rotation steps, each row followed by its count of steps:
The counts run from 0 to 361.
[ 98  98 106 102 194 142  99 133 147 127 140 111 146 105 122 128  96  99
 158 129  94 102 118 176  96 135 184 144 153 115 126 162]
160
[116 108 153  66 168 150 159 116 127 133 129 117 179 141 128 185 114 102
 136 125 108 161 138 146  83 150 124 108 103 130 101 143]
354
[127  87 143 118 149 125 149 136 126 141 153 110 155 134 104 176  70 155
 148 116 122 139  99 149  75 128 134 175 167 125 107 167]
317
[ 95 111 137  75 190 162 131 114 132 136 141 124 169 118 143 150 114  75
 141 125 116 150 104 158 109 139 162  95 114 112 119 113]
275
[101 105 123 113 176 117 114 143 136 159 148 110 155 114 136 152 109  97
 145 114 121 118 115 185  96 111 166 143 185 117  94 164]
159
[129  92 184  79 155 154 134 120 117 106 130 116 150 128 121 171  90  98
 113 115  86 152 153 149  66 156 139 108 107 122 129 116]
355
[114  89 157  87 124 172 150 106 124 115 150 157 147 115 155 115  76 136
 124 143 114 177  98 140  70 131 129  92 141 147 104 113]
10
[118 106 168  87 133 171 119 148 115 144 134 113 130 127  95 187  93 113
 119 108  98 164 133 145  85 159 163  94 145 128 125 124]
214
[ 90 118 110  92 176 156  97  89 109 129 140 137 161 123 126 161 100 123
 148 102 117 145 103 166 109 151 179 106 110 103  87 126]
37
[ 83 107 138  93 178 176 123 136 113 129 137 131 138 123  98 107  96  83
 123 128  73 152 122 159 108 155 169 123 142 157 122 116]
56
[ 91  95 108 108 165 145 119 111 140  91 149 124 150 155 149 117  64 124
 105 114  72 148  94 166  98 135 172 136 143 113 124 107]
179
[114 101 146  85 144 153 113 154 113 132 132 128 137 111 102 151 106  96
 193 179 118 136  91 131  83 115 139 105 142 128 116 169]
30
[ 95 112 102 106 121 107  81 136 132 135 155 124 141 114 141 166  81 127
 153 116 136 126  91 147  80  98 143 106 188  97  87 146]
206
[ 98  95  98 103 135 141 135 102 130 138 150 111 152 151 144 175  84 140
  94  82 104 147 127 170  82 128 161 103 165 101 105 124]
101
[ 86  95  95  91 124 172 113 127 130 103 136 132 123 144 125 110  84 117
 100 124  79 156 116 154  94 118 171  81 153 127 118 118]
103
[ 81  99 128  92 121 162 121 147 108 121 144 133 126 116 118  84  82 117
 139 168 113 160  85 128  83 115 137 104 187 160 101 143]
28
[ 84 116 130  98 166 119  85 152 129 106 126  84 150 117 142 154  79  88
 129 108 119 141 110 170  71 146 132 107 131 100 127 130]
272
[120 105 131  97 179 121  82 111 136 105 166 134 166 128 132 140  74 112
 186 143 103 134 117 117  87 136 138 116 110 119 103 152]
333
[113  79 133 116 140 132 128 111 107 112 155 151 149 123 156  90  81 124
 124 145 100 147 104 160 100  75 160 122 170 124  92 144]
360
[140  81 166  94 158 183 134 125  93 125 135 148 141 124  96 149 113 109
 147 141  85 132 146 136  77 117 149 109 122 143 115 166]
59
[108  97 158 101 136 107 126 150 112 124 153 119 148 103 162  93  71  97
 141 149 125 164  86 150  84 104 150 133 185 109 105 120]
93
[ 93 106 133  66 159 143  88 133 151 125 146 136 144 114 132 167  86  91
 115  98  99 142 158 130  90 160 148  91 143 130  97 111]
149
[115  85 112 106 155 137 106 131 147  94 147 139 140 137 122 135  49 145
 178 142 101 129 103 107  71 138 119 138 133 136 114 162]
49
[105 104 134 103 158 127 102 138  90 147 133 108 129 107 121 175 101 106
 147 113 144 122  99 168  78 100 159 139 167  94 115 146]
300
[117  96 157  78 156 139 114 136 115 114 137 135 147 105 139 108  91  64
 166 176 111 136 113 133  89 103 149 101 138 124 108 141]
171
[ 79  91 116  78 139 149 151 118 146 140 131 124 139 101 163 143  94 127
 100 102 134 150 122 178  73 147 141 102 166 130 109 109]
7
[113  79 148 101 115 145 121 176 126 123 129 126  90 109 127 126  72 103
 117 131  94 139 133 147  58 113 148 115 190 134 139 135]
186
[ 86 104 104  86 156 133 142 117 124 130 118  82 151 129 126 197 117 116
 134 110 133 119 123 176  61 122 112 112 151 103 129 158]
4
[110  91 111  83 163 173 119 112 133  90 129 131 136 142 117 152  94 131
 119 117  65 128 141 152  60 146 120 111  98 132 132 159]
164
[131 102 147 123 131 137 138 129 124 146 168 143 182 125 138 118  93 119
 138 149  90 160 112 148  93  89 171 106 150 139  87 167]
76
[ 96  83 101  82 147 139 137 139 148  92 132  92 136 154 125 149  69 113
 155 153 106 107  96 127  82 128 112 128 136 110 146 139]
287
[ 96  84 105  78 172 169 108  82 147 118 143 158 136 120 123 161  92 123
 157 115 113 115 111 143  98 142 151 115 133 100 124 128]
304
[132  85 161 120 146 138 106 130  99 114 154 158 132 108 146  93  78 101
 116 137  82 158 122 144  92  96 188 109 153 115 114 120]
359
[ 90  85 103  80 171 175 126 110 163 106 129 139 130 110 145 117  93 113
 122 127  92 128 115 166  76 155 152 109 129 130 137 123]
85
[ 94 101  95  95 141 161  93 121 133 125 139 120 142 141 131 161  92 110
 102  98  85 142 130 158  88 120 185  74 149  94 120 120]
102
